In the rows, 128 means zero.
Rotation paths and how fast each direction turns (degrees each step)
Each turn is a multiple of 5 degrees from 10 to 175, or 0.
Each row of a path follows its step; steps can be skipped.
path 1
step 2: [143 120 127 127 130 128 125 124 125 127 125 123 118 123 130 130 136 133
 124 132 124 128 117 126 122 128 141 138 131 129 127 131 120 124 119 124
 131 135 123 127 140 137 121 119 122 130 122 138 134 130 120 121 127 114
 126 118 120 131 129 131 133 128 123 129 127 128 133 128 141 143 122 120]
step 8: [124 134 139 125 132 123 136 119 135 132 129 136 128 129 128 124 130 113
 120 121 119 122 136 123 124 117 123 124 119 117 134 122 120 142 123 131
 130 115 124 121 118 114 130 125 129 129 121 127 133 133 123 132 124 133
 126 128 126 130 124 128 139 127 119 133 124 121 123 128 134 129 134 131]
step 13: [139 124 132 129 126 133 143 125 124 135 128 143 139 131 124 124 125 139
 131 128 125 130 125 131 132 130 123 128 122 131 142 127 127 136 126 121
 134 125 121 115 129 133 127 140 120 122 126 120 125 138 127 131 128 122
 128 137 127 138 119 128 130 137 131 135 126 124 128 144 128 127 135 133]
step 18: [139 124 136 125 134 115 132 124 121 133 131 122 128 120 132 117 130 126
 132 135 127 125 135 115 119 137 134 126 120 119 133 132 125 131 123 117
 143 130 133 123 121 128 125 126 127 124 140 116 125 122 130 123 131 131
 130 128 129 128 122 133 120 125 143 126 129 126 121 136 127 136 128 131]
step 20: [129 125 128 144 132 127 129 129 132 123 135 132 121 122 129 139 126 129
 122 124 133 130 118 126 124 131 131 133 136 124 121 136 123 125 130 134
 126 129 132 126 129 120 124 126 130 129 128 126 122 124 128 129 128 120
 145 115 139 128 133 129 122 113 125 138 137 129 118 123 135 131 109 119]
step 21: [137 126 130 132 115 124 134 137 121 124 130 127 127 134 131 122 134 131
 128 122 121 138 135 137 132 128 116 128 123 113 121 129 132 131 131 127
 138 128 126 127 123 126 126 126 134 130 115 137 124 130 117 130 121 125
 126 117 129 132 123 135 128 136 135 119 133 122 130 127 135 136 122 145]
step 22: [135 118 113 137 128 125 121 130 129 125 119 126 123 137 129 126 123 120
 137 125 125 122 118 137 125 122 126 130 121 143 131 118 143 125 128 125
 135 126 130 132 126 131 117 122 121 138 121 132 130 132 135 125 128 121
 124 124 135 130 126 118 127 127 127 138 125 135 132 118 127 120 132 127]
step 27: [116 127 126 124 126 139 129 126 126 123 128 125 122 125 126 127 127 124
 119 138 133 111 127 120 120 127 126 110 117 134 133 113 130 127 129 126
 132 124 129 138 138 126 125 123 127 125 127 128 132 125 127 121 132 124
 122 131 121 125 131 120 130 138 127 119 118 141 127 122 133 127 130 136]
[125 130 129 129 126 129 128 130 130 124 129 128 131 126 128 127 130 126
 128 128 126 129 125 130 130 130 129 128 130 127 125 129 128 128 129 126
 125 126 128 127 128 128 127 128 128 128 127 127 128 129 128 129 129 128
 129 129 127 127 127 128 127 126 131 126 128 127 127 129 129 123 124 129]  70
[126 127 126 126 128 126 127 126 129 125 128 129 129 131 130 127 127 129
 127 126 124 129 126 131 128 128 129 128 125 129 132 127 126 128 128 129
 126 127 126 126 130 126 127 126 129 126 130 127 126 126 129 128 125 125
 126 126 127 128 129 128 128 127 126 128 127 129 128 127 128 127 129 128]  130
[129 126 127 126 127 127 129 129 128 128 129 128 126 127 127 127 126 129
 126 128 127 126 127 126 129 129 132 129 128 126 127 125 129 129 125 127
 130 128 128 127 128 129 128 127 128 128 130 127 131 132 131 128 128 128
 125 129 128 128 125 128 130 127 129 129 126 126 129 128 130 127 130 127]  70
path 2
step 1: [125 123 121 119 131 117 115 129 120 129 128 122 131 123 120 140 126 134
 123 127 124 132 127 124 125 120 137 122 121 130 128 139 126 131 124 127
 119 124 130 136 128 143 126 130 118 136 133 133 128 131 136 136 122 123
 135 121 129 112 126 127 132 120 132 140 120 119 134 134 128 120 130 127]
step 14: [131 123 127 125 125 127 126 130 121 130 120 125 115 133 126 125 119 131
 123 131 122 140 124 134 115 123 128 122 129 136 123 122 125 131 123 124
 135 125 134 134 134 142 130 128 124 124 144 123 128 124 126 128 124 126
 122 126 137 115 135 129 114 123 114 123 126 129 126 117 134 134 138 129]
step 17: [125 128 133 126 128 115 132 118 124 133 128 128 129 119 123 111 129 132
 117 124 127 141 118 124 126 121 120 128 117 125 118 125 134 130 119 132
 121 121 134 138 126 144 123 129 120 125 125 119 123 123 138 132 131 118
 133 135 129 123 133 125 121 121 126 120 136 125 125 127 126 129 124 124]
step 19: [120 135 124 122 139 124 133 133 120 133 114 127 121 128 121 136 122 129
 118 134 122 129 125 136 121 123 136 127 119 136 131 126 127 137 115 134
 133 117 127 133 115 135 119 120 122 122 130 129 129 127 134 134 122 126
 129 132 140 125 128 125 122 124 127 125 129 130 132 114 133 139 134 126]
step 20: [115 129 130 137 141 123 127 122 118 120 122 127 131 118 123 130 133 133
 130 119 132 133 120 129 129 123 129 120 127 122 128 138 135 132 136 135
 124 127 139 131 130 133 117 135 120 144 131 138 131 134 132 132 137 123
 129 133 122 119 128 131 114 120 136 127 124 130 127 127 125 135 126 128]
step 26: [133 123 127 115 130 127 129 132 116 139 124 128 123 130 132 131 120 126
 115 131 129 126 124 143 134 126 129 116 128 131 125 138 121 134 122 120
 137 127 144 134 133 129 134 129 121 133 130 129 118 124 144 125 126 134
 129 131 137 123 133 136 130 118 117 131 126 124 127 129 132 128 128 123]
step 30: [124 129 124 131 127 130 132 128 117 120 120 120 127 121 134 120 133 130
 132 141 128 137 119 126 126 126 129 118 125 120 118 139 136 125 122 136
 143 120 132 128 121 124 132 135 118 122 135 130 132 127 141 129 121 136
 129 124 131 126 131 141 130 125 127 136 133 125 118 124 126 136 139 130]
step 31: [127 131 127 119 136 119 125 124 117 132 125 123 128 134 123 131 127 136
 123 121 131 133 128 134 130 120 129 125 123 136 125 137 116 129 117 135
 139 131 132 141 125 136 120 129 123 132 130 131 117 128 140 124 126 125
 122 124 140 132 127 127 127 118 130 137 117 125 132 118 117 126 120 126]
[126 127 129 130 130 128 127 127 127 127 127 130 128 129 126 131 129 128
 128 130 128 128 130 128 128 130 126 127 124 127 128 130 127 129 125 130
 129 128 125 128 126 128 128 123 128 133 126 128 129 128 129 128 128 128
 126 126 129 128 128 131 129 130 130 129 127 127 128 129 128 128 126 129]  95
[128 130 128 129 128 125 127 126 128 129 130 129 126 131 128 129 129 129
 131 128 127 129 125 130 128 127 129 130 126 127 127 132 127 127 128 126
 126 129 127 126 127 129 128 130 130 128 125 130 128 127 130 127 128 127
 127 132 127 126 128 124 129 128 128 129 129 129 130 127 129 127 128 128]  155
[127 129 125 127 126 130 128 127 130 128 128 131 128 129 131 129 131 127
 128 127 127 127 126 130 131 126 126 127 127 128 127 130 128 129 127 130
 128 126 127 128 129 128 127 128 127 130 129 129 127 130 127 133 126 129
 129 129 127 130 130 130 129 128 126 127 130 130 128 130 129 127 130 125]  170
[126 132 127 126 129 128 128 126 128 127 128 130 127 130 129 129 126 128
 130 128 129 127 128 130 127 128 130 129 130 127 130 127 126 128 127 126
 131 127 129 129 126 126 128 128 126 128 130 129 129 131 128 127 128 127
 126 128 131 132 127 127 125 129 128 128 130 128 127 127 126 127 127 128]  90
[130 129 133 126 127 126 128 128 128 131 130 129 131 129 130 125 128 129
 127 125 130 130 129 127 128 129 127 125 127 127 129 130 127 126 128 128
 129 129 128 128 126 127 129 130 129 127 126 125 129 127 131 129 127 129
 127 128 130 130 131 130 127 127 128 129 128 129 125 129 128 129 127 128]  80
[128 125 126 129 129 129 127 127 130 127 129 132 126 129 130 126 126 130
 125 130 128 128 130 128 129 127 128 127 129 125 126 128 130 127 128 127
 126 129 128 128 129 128 127 127 126 128 128 125 128 127 126 127 129 128
 126 127 129 127 126 128 128 124 130 128 129 129 126 126 131 125 128 127]  95
[128 128 127 127 126 127 126 124 128 128 129 127 131 124 127 127 127 127
 128 129 129 128 129 130 130 128 128 125 127 128 128 127 127 130 127 124
 131 127 128 128 130 128 127 129 128 130 128 127 126 129 129 126 128 128
 127 129 127 129 130 126 132 127 131 128 126 127 128 130 127 126 128 127]  70
